In the rows, 128 means zero.
A state moves one step at a time under one of 8 hidden systems, and each row is a state written as 18 numbers. Each run below is a few steps of one system.
Taf, run 1 (9 x 18):
[[122  94  92 108 113  97 143 116 124 116 129 137 133 126 159 139 161 150]
 [134 154 121  97 132 143  71 135 135 153 140 114 122 105 121 139 116 145]
 [138 124 156 143  82 147 123 129 128  95 116 159 122 138 120 143 131 103]
 [ 99 112 152 128 156 119 136 125  89 129 158 103 121 114 148 128 139 115]
 [136 130 140 155 142 115 135 122 159 160 110 122 111 116 106 111  96 138]
 [138 120  96 122 138 129 143 130 109 107  94 145 148 143 102 134 143 106]
 [118 129 128  94 133 121 125 116 138 164 174 126 139 153 137 120 143 124]
 [148 132 124 134 110 160 143 132 147 141 109 134 126 109 163 138 107 138]
 [119 114 118 149 128 103 101 120  90 103 126 151 136 122 130 140 136 146]]
lum, run 2, 9 rows:
[[128  76 122 175  79  71 165  81 143 155 127 169 114 112 180 122  97 178]
 [102  99 125  89 179 108  72 136  93 135  91 132  97  40  96 166 102 164]
 [185 148 123  94  90 142  34 112 144 155 145 120 154 138  64 144 149  73]
 [144  97 164 118  62 171 195  95 124 154 147 115 116 133 182 133 119  32]
 [116  98 174 207 158  87 156 100 132 186 126 147 102  81 156 110  58 174]
 [137  99  66 110 142  79  66 114 106 120  50 162 116  78  39 154 104 152]
 [159 132 107  22 125 162  72 106 117 189 168 104 157 133  92 150 148  43]
 [187 115 178 151  57 191 178 105 186 187 146 130 133 123 207 128 103  79]
 [110  61 146 222 128  73 149  86  70 137 103 162 105  53 176 139  68 169]]
Dava, run 3, 9 rows:
[[142  92 134  58 129 154 109 153 136 115 108 125 127  68 155 180 173 133]
 [142 145 169 179 123 137  93 106  94 150 190  82 140 128 151 111 133  83]
 [ 95 120 162 143  76 114 150 118 148 105 110 149  68 130 113 127  95 138]
 [118 112 126 147 207 118 137 136  89 132  93 144 145 103  99 129 110 137]
 [166 133 103 113 112 112  95 123 160 131 114 124 147 148  71 126 163 104]
 [125 145 104  98 110 173 168 122 113 144 132 115 126 148 157 123 103  82]
 [121 110 147 137 121 112 135 113 141 157 154 181 147 142 164 130 115 165]
 [131 108 103 117 136 107  99 128 120 131 106 104 109  66 136 146 132 159]
 [122 160 143 122 133 140  69 131  99 119 157 105 127 138  96 128 132  98]]
Semo, run 4 (9 x 18):
[[133 117 145 153 165 158 209 121  93 157 142  75 146 132 176 105 138  53]
 [ 96 117  99 154 134  47 156 105 163 154 127 138  98 135 122  94 102 208]
 [145 150  70  99 142 167  78 157  97  91  64 158 145  99 104 164 112 149]
 [161 121 140 112 107 131 109 108 130 144 174 128 175 186 107 122 188  49]
 [ 86 153 152 102  96 148 185 141 171 131 161  88  75 139 192 110 123 150]
 [126 125 126 216 149 114 110 122  75 125 122 155 140  89 171 131  81 183]
 [138  91 109 113 150  77  85 130 118  80  90 128 134 114  49 144 195 122]
 [135 196 142  80 140 193 119 155 167 158 148  87 126 169  86 109 117  77]
 [108 120 144 176  80 142 215 102 116 132 146 158 124 176 192 106  89 104]]
febav, run 5, 9 rows:
[[119 135 118 112  90 130 127 125 114  90 159 160 158 198 128 130 172 103]
 [112 116 155 102 161 135 172 150 152 140 147  82 115 109 174 125 165 136]
 [148 162 120 201 114 128 106 145 141  90 115 115 131 131 138 114 139 166]
 [ 85 124  98 109 120  94 143 120  91  79 137 123 119 168 108 117 160 118]
 [127 158 156  98 166 157 134 162 172 143 149  86 127 141 120 113 159 125]
 [162 142 107 184  96 150 161 136 134  93 108 121 149 147 167 120 154 122]
 [ 76 126 105 128 156  82 152 127  99 109 162 122 124 156 155 109 150 170]
 [131 160 123  99 140 135  99 171 176 101 113  96 115 127  99 127 170 160]
 [148 151 115 152 103 157 137 132  97  87 142  95 152 162 147 124 168  73]]
Taf, run 6:
[[113 139  63 122 150 109 169 108 120 178 165 160 172 183 166  96 104 158]
 [145 114  86  74 120 124 129 143 189 139 104 153 134 104 161 151 146 206]
 [163 147 108 122  92 150  36 137 110  93 136 132 155 115 126 163 161 133]
 [ 92 127 183 111  63 131 107 118 115 102 173 117  81 129 138 140 129 101]
 [108 134 189 169 169 161 143 150 104 125 117 109 100  89 139 128  89 123]
 [131 105 131 197 162  72 151 115 121 121  97 132 133 135  83 103 134 126]
 [127 135  77  73 155 116 150 123 138 154 121  96 130 151  86 109 143  99]
 [147 161 116 107 115 175 145 133 159 157 146 163 164 179 150 120 110 122]
 [125 102 116 134 108 123 148 128 117 108 137 149 140 115 209 146 151 169]]
Dava, run 7, 9 rows:
[[110 151 150 108  90 150 139 130 135 114 153 120 107 168 127 121 133  93]
 [120 109 159 154 148 138 179 133 135 137 121 153 131 127 160 125 112 136]
 [140 118 101 163 138  83 108 119 130 127 111 126 133 110 120 122 139 172]
 [118 161  97  85 135 138 103 141 118 111 128  93 116 135  98 127 144 117]
 [130 140 168 116 123 175 149 142 136 126 148 142 146 164 144 131 140  95]
 [137  97 136 166 110 110 175 114 139 137 126 139 129 121 174 121 129 145]
 [110 141  95 142 153  89 103 129 120 130 123 111 111 110 116 114 116 182]
 [125 155 125  87 138 152  89 160 126  95 121 120 128 135  92 143 157 118]
 [142 122 163 134 116 163 167 131 128 128 144 122 145 158 151 125 155  73]]
zaf, run 8, 9 rows:
[[124 103 152 121 121 116 151 136 152 117 154 170 157 166 156 133 175 144]
 [121 151 138 144 125 134 126 145 138 117 144  60  98 101 163 117 149 147]
 [118 151 131 182 117 111  97 125 112 102 125 155 127 146 100 120 108 151]
 [101 122 133 102 146 123 161 146 130  94 113 126 122 160  95 123 162 110]
 [152 157 146 159 153 155 148 141 159 158 131 104 140 140 130 106 123 115]
 [137 130  81 165 107 110 161 117 119 113 111 137 137 150 148 112 122 147]
 [112 143 104 101 167 112 117 150 136 123 144 119 142 145 123 121 163 162]
 [152 160 148 143  99 164 111 150 162 104 127 131 135 145 133 129 147 130]
 [104 136 131 164 119 124 156 122  97 103 155 118 130 159 155 110 137 113]]
lum, run 9, 9 rows:
[[175 119  48 170 142  84 106 114 120 128  73  66 129  75 106 116 147 134]
 [101 160  79  50  78 148  81 102  98 150 168 130 111 146 128 138  86 114]
 [151  97 211 110 119 167 140 136 175 155 143 184 150 130 153 155 137 113]
 [157  95 137 209 140 107 140 117 100 126  98  89 121  73 151 127 136 117]
 [ 96 137  82 113 105  77  85  93 109 143 134 117  85 119  87 117  85 148]
 [136 126 155  58 131 170 107 137 145 150 116 170 136 137  85 154 113  92]
 [182 106 149 169 128 149 157 111 135 165 133 115 169 126 158 122 147  75]
 [114 110  94 157 103  91 156  93 119 152 121 114  94  94 165 116  87 157]
 [109 121 130  90 145 115  66 126 113 142 117 170 116  96  88 156  91 165]]
tepe, run 10 (9 x 18):
[[115 142 132 144 164 124  95 134  93 120 139 175 159 149 111 130 115 151]
 [127 113 152 103 119 131 157 147 162  98 109 117 117 136 111 134 176 108]
 [132 166 118 149 142 159 132 126 106 154 150  94 135 136 151 108 102 106]
 [117 121 111 142 102  99 149 121 145 109 124 167 127 154 143 122 131 172]
 [114 130 121 100 174 137 115 154 108 114 122 106 128 105 131 141 154 140]
 [147 153 152 152 105 143 104 132 146 116 147 125 137 157 114 122 147 109]
 [102 134 121 127 110 140 172 125 112 116 127 121  98 140 151 119 106 114]
 [120 124 136 154 170 110 135 135 131 139 142 141 148 131 147 116 138 170]
 [137 138 105 126 124 127 113 148 137  88 101 110 123 123 109 133 159 142]]
Duta, run 11:
[[116 101 150 159 151  60  85 100 128 174 173 193 157 137 127 122 118 190]
 [111 117 108  71 146 123 102 155 126  95  80  74  72  54  99 157 151 145]
 [155 172 126 124 104 172  69 115  94 139 175 114 167 172 109 125 132  53]
 [114  80 182 118  59 117 189 102 178 137 130 164  89 143 146 130 118 111]
 [132 116 130 130 210 136 128 130 113 202 120 140 148  70 153 134  71 163]
 [148 123  85 122 130  77  63 124 132 102  86 128 127 120  35 135 157 133]
 [113 157  91  43  89 172 144 123 117 132 163  86 117 165 143 130 143  63]
 [155 116 193 138  84 158 129 120 178 166 163 200 154 146 181 143 115 146]
 [123  56 125 147 160  77 132 105  98 155  94 133 111  36 146 150 110 161]]
febav, run 12:
[[117 132 135 124 177 165 158 129  96 161  91 160 125 114 109 132  46 104]
 [165  96 120 128 146 108 118 104 145 187 108 198 175 133 100 135 105 134]
 [141 104  78  74 127 138 115 106 104 178 104 135 125  75 139 153  84 121]
 [147 129 152 109  97 145  58 104 122 174 161 171 136 110 132 154  86 126]
 [127  74 162 107  90 125 125  96 113 146 113 158  99  79 138 164  98 101]
 [119 115 177 152 145 117  90 106 106 172 129 146 103  83 100 136  61 124]
 [144 101 134 123 109 115 122  96 127 158  85 174 114 116  65 140  72  94]
 [133 110 139 102 159 149 131 107  98 192 117 165 136 109 106 141  64  90]
 [163  97 133 119 124 129 118  99 147 199 110 187 147 101 121 144  76 129]]
Duta, run 13, 9 rows:
[[127  89  60 141 148  42  96 102 115 139 110 167 149 108 113 130 134 202]
 [ 97 156  86  35 142 131  76 153 116  96 148  67 105 115 111 143 180 138]
 [161 153 177 126  51 197  91 128 133 112 176 135 148 156 166 150 149  73]
 [111  58 199 171  99  96 176  86 118 164 142 156  98  94 174 131  91 118]
 [110 133 133 134 226  98  93 137 126 179 101 112 106  68  69 116  75 172]
 [162 158  68  90 114 147  86 140 118  88  70 113 134 150  31 135 144  72]
 [129 124 121  71  66 159 191 102 149 158 180 143 148 206 169 117 150  59]
 [144  94 165 140 128 126 148 125 188 187 139 185 140  91 210 143 102 214]
 [127  92  82 142 180  72  54 119  64 117  88 121 126  38  98 156 127 173]]
tepe, run 14:
[[143  94 155 151  92 129 141 118 125 101 104 196 147 151 115 145 138 103]
 [110 107 127 107 162 109 163 116 121 164 139  68 104 105 134 114 136 104]
 [157 158 115 156 126 130  87 125 159 157 122 152 143 130 113 120  95 162]
 [122  96  99  91 108 126 143 119  99  94  97 152 129 129 119 152 147 102]
 [126 128 168 110 159 131 115 121 141 181 178 103 133 125 132 120 136 113]
 [154 138 115 150  81 146 129 122 151 125  94 141 114 111 142 137  96 143]
 [107  92 110 121 150  94 127 104  70 125 135 144 140 123 126 135 134 117]
 [135 129 166 107 141 120 104 137 180 156 135 116 111 117  95 124 139 139]
 [158 138 111 143 103 172 134 122 105 124  95 137 132 120 126 137  96  88]]
Semo, run 15 (9 x 18):
[[121  98  98  57  94 107 156 137 175  90 109 158 130 162 120 145 195 143]
 [158 187 112 124 130 192  97 142 132 170 163  85 146 112 190 125 108 134]
 [110  95 147 180  58  78 123  91  99  89 149 153 108 141 142 128 137 123]
 [ 95 134 148  95 203 134 110 172 119 114 130  95 117  93 126 139 159 164]
 [171 158 148 192 112 143 110 123 155 134 103 134 137 147  78 108 103  99]
 [ 89 109 106  97 135 120 195 117  86 112 120 113 112 146 132 120 135  83]
 [126 147 115 129 166 114 133 140 172 171 144 152 151 148 140 109 117 194]
 [163 126  82 143  75 146 116 125 112  89  78 136 131 111 136 151 131 119]
 [112 127 123  95 146 111 100 118  96 139 190 101 148 153 125 121 168 104]]
zaf, run 16, 9 rows:
[[105 165 116 158 125 140 176 164 156  79 114  84  95 137 164 104 145 171]
 [128 163 128 208 169 106 106 150 117  92 131 135 160 163 106 102 151 168]
 [122 155 114 130 115 119 162 153 166  73 118 107 122 195  91 101 186 121]
 [129 196 135 173 165 171 163 166 143 121 147 102 149 181 148  88 127 134]
 [126 136 106 197 123  92 184 138 159  88 120 144 142 181 150  91 158 180]
 [114 179  88 140 170 114 123 173 144  83 130  74 134 157 118 100 184 175]
 [146 194 140 178 113 154 117 163 167  78 136 137 156 203 107 103 161 140]
 [ 95 160 130 175 131 132 204 153 125  72 152 104 133 204 161  87 167 129]
 [114 176 132 196 176 100 158 162 179 117 140  97 129 166 136  73 148 200]]

Name the system that made each run.
run 17:
[[113 177  89  58 185 148  89 158 115 115 105 134 142 167  32 126 127 116]
 [173 152 116  99 116 186 174 140 166 146 157 126 191 211 155 111 178  68]]

lum
run 18, 2 rows:
[[121  88  88 110 155  68 199 109 180 175  71 159 112 131  88 104  97 165]
 [173 173  34  99 170 157  68 143 115 153  98 132 183 116 110 136 114 155]]

Dava
run 19:
[[ 90 118 147 122 158 136 191 130 130 162 142 161 122 145 165 116  84 147]
 [151 113 119 140 163 113 100 149 148 123  79 163 149  95 108 146 131 185]]

febav
run 20, 2 rows:
[[110 137 127  68 198 152 144 151 109 160 191  46 145 120 178 121 185 106]
 [177 167 162 198  48 147  71 129 182 107 125 142 122 130 133 128 121 153]]

Duta
run 21, 2 rows:
[[ 69 176  79  21 167 145 123 169 134 108 120  82  82 128 101 130 131 163]
 [169 160 183 156 122 205 107 157 133 118 157 183 200 177 159 142 146 108]]

tepe
run 22:
[[114 131 105 161 160  93 124 133 125 120  93  92  92  87 108 112 111 170]
 [128 166 102 117 120 133  91 131 116 110 123 141 138 173  62 120 126 104]]

febav
run 23, 2 rows:
[[ 78 168 200 183 144 133 112 139  83  93 186 118 119 184 104 100 128 100]
 [ 98 150 162 167 140 143 221 166 175  92  90 127  91 160 137  96 115 154]]

tepe
run 24 (2 x 18):
[[104 104 125  81 115 121 201 123 154 142 141 113 107 144 163 122 149 119]
 [134 144 108 149 138 130 109 125 134 165 132 139 129  95 169 130  81 191]]

Semo
run 25, 2 rows:
[[178 128  80 136 132 121 100 123 142 149 111 122 164 113 128 132 146 140]
 [121 130 100  86  72 127 102 107 117 118 142 145 122 146 122 142 129 112]]

Taf
run 26:
[[126 173 114  82 127 183 107 139 114 152 163 127 145 148 154 131 107 114]
 [147  89 159 129  91 131 143 125 157 127 138 165 143 125 177 149 155 142]]

febav
run 27, 2 rows:
[[142 126 197 155 164 132  95 137 133 144 187 148 180 158 135 125 174 123]
 [145 107 110 146  78 116 171 100 137 140 114  76  88  94 170 118 125 107]]

Taf
run 28:
[[156  95 121 183 164 103 105 113  87 143 119 136 167  93 138 135 138 132]
 [ 96 144 105 107 121  83 109 120 137 118 136  79  82 137  84 106 140 139]]

Duta
run 29, 2 rows:
[[105 114 131  98  80 113 104 121 125 103 135 138  96 114 141 149 137 146]
 [117 126 184 133 136 139  97 137 112 118 140 107 107 105 112 138 133 104]]

febav
run 30, 2 rows:
[[156  62 160 156 105 109 129 126 128  93 114 159 151  98 167 162 188 136]
 [ 93 133 115 142 145  80  99 106  93 140 149  60  82  89 118 111 115 141]]

febav
run 31:
[[146 112 131 132 138 145 100 138  97 122 137  77 134  55 191 156 162 133]
 [120 136 137 168  87  95  73  97 118 128 127 136  90 120  78 120  84 134]]

Taf
run 32 (2 x 18):
[[110 138 198 162 169  85  89 157 200 130 126 141 101 119  73 113 131 208]
 [144 144  88 128 128 157 118 146  76  53  64 115 134 142  59 140 149  60]]

lum
run 33:
[[102 131 146 164 142 102 171 134 155 127 130 147 118 156 133 101 120 170]
 [142 138  81 126 160 125 137 151 137 110  99  88 137 116 125 121 165 147]]

Taf
run 34 (2 x 18):
[[ 99 130 143 135  58 120 132  98 109 107 118  92  48 115 102 123  87  81]
 [ 87 137 169 133 205 155 155 157  93 123 117 152 129 140 100 123  94 117]]

Taf
run 35, 2 rows:
[[105 108 154  91 123 162 136 161 139 107 113 195 123  97 194 173 120 193]
 [150 113 156 170 156 104  56 141 105 100 142 107 151  92 123 144 191 145]]

lum
run 36 (2 x 18):
[[115 149 163 140 156 149 170 168 169 104 125 109 123 153 134 112 157 144]
 [140 140 110 189 133 127 166 149 134  87 109 121 149 149 161 112 158 154]]

Dava
run 37 (2 x 18):
[[145 182 126 115 105 181  66 149 130 111  84  85  82  82  81 146  91 108]
 [118  98 159 154  99 129 163  89  83 137 149 197 152 184 119 123 101  61]]

tepe
run 38, 2 rows:
[[124 132  86 145 137  94 196 100 137 152 124  98 127 184  95  76 120  90]
 [118 176  99  99 171 176 166 167 158 141 114 149 145 161 145 118 103 168]]

febav
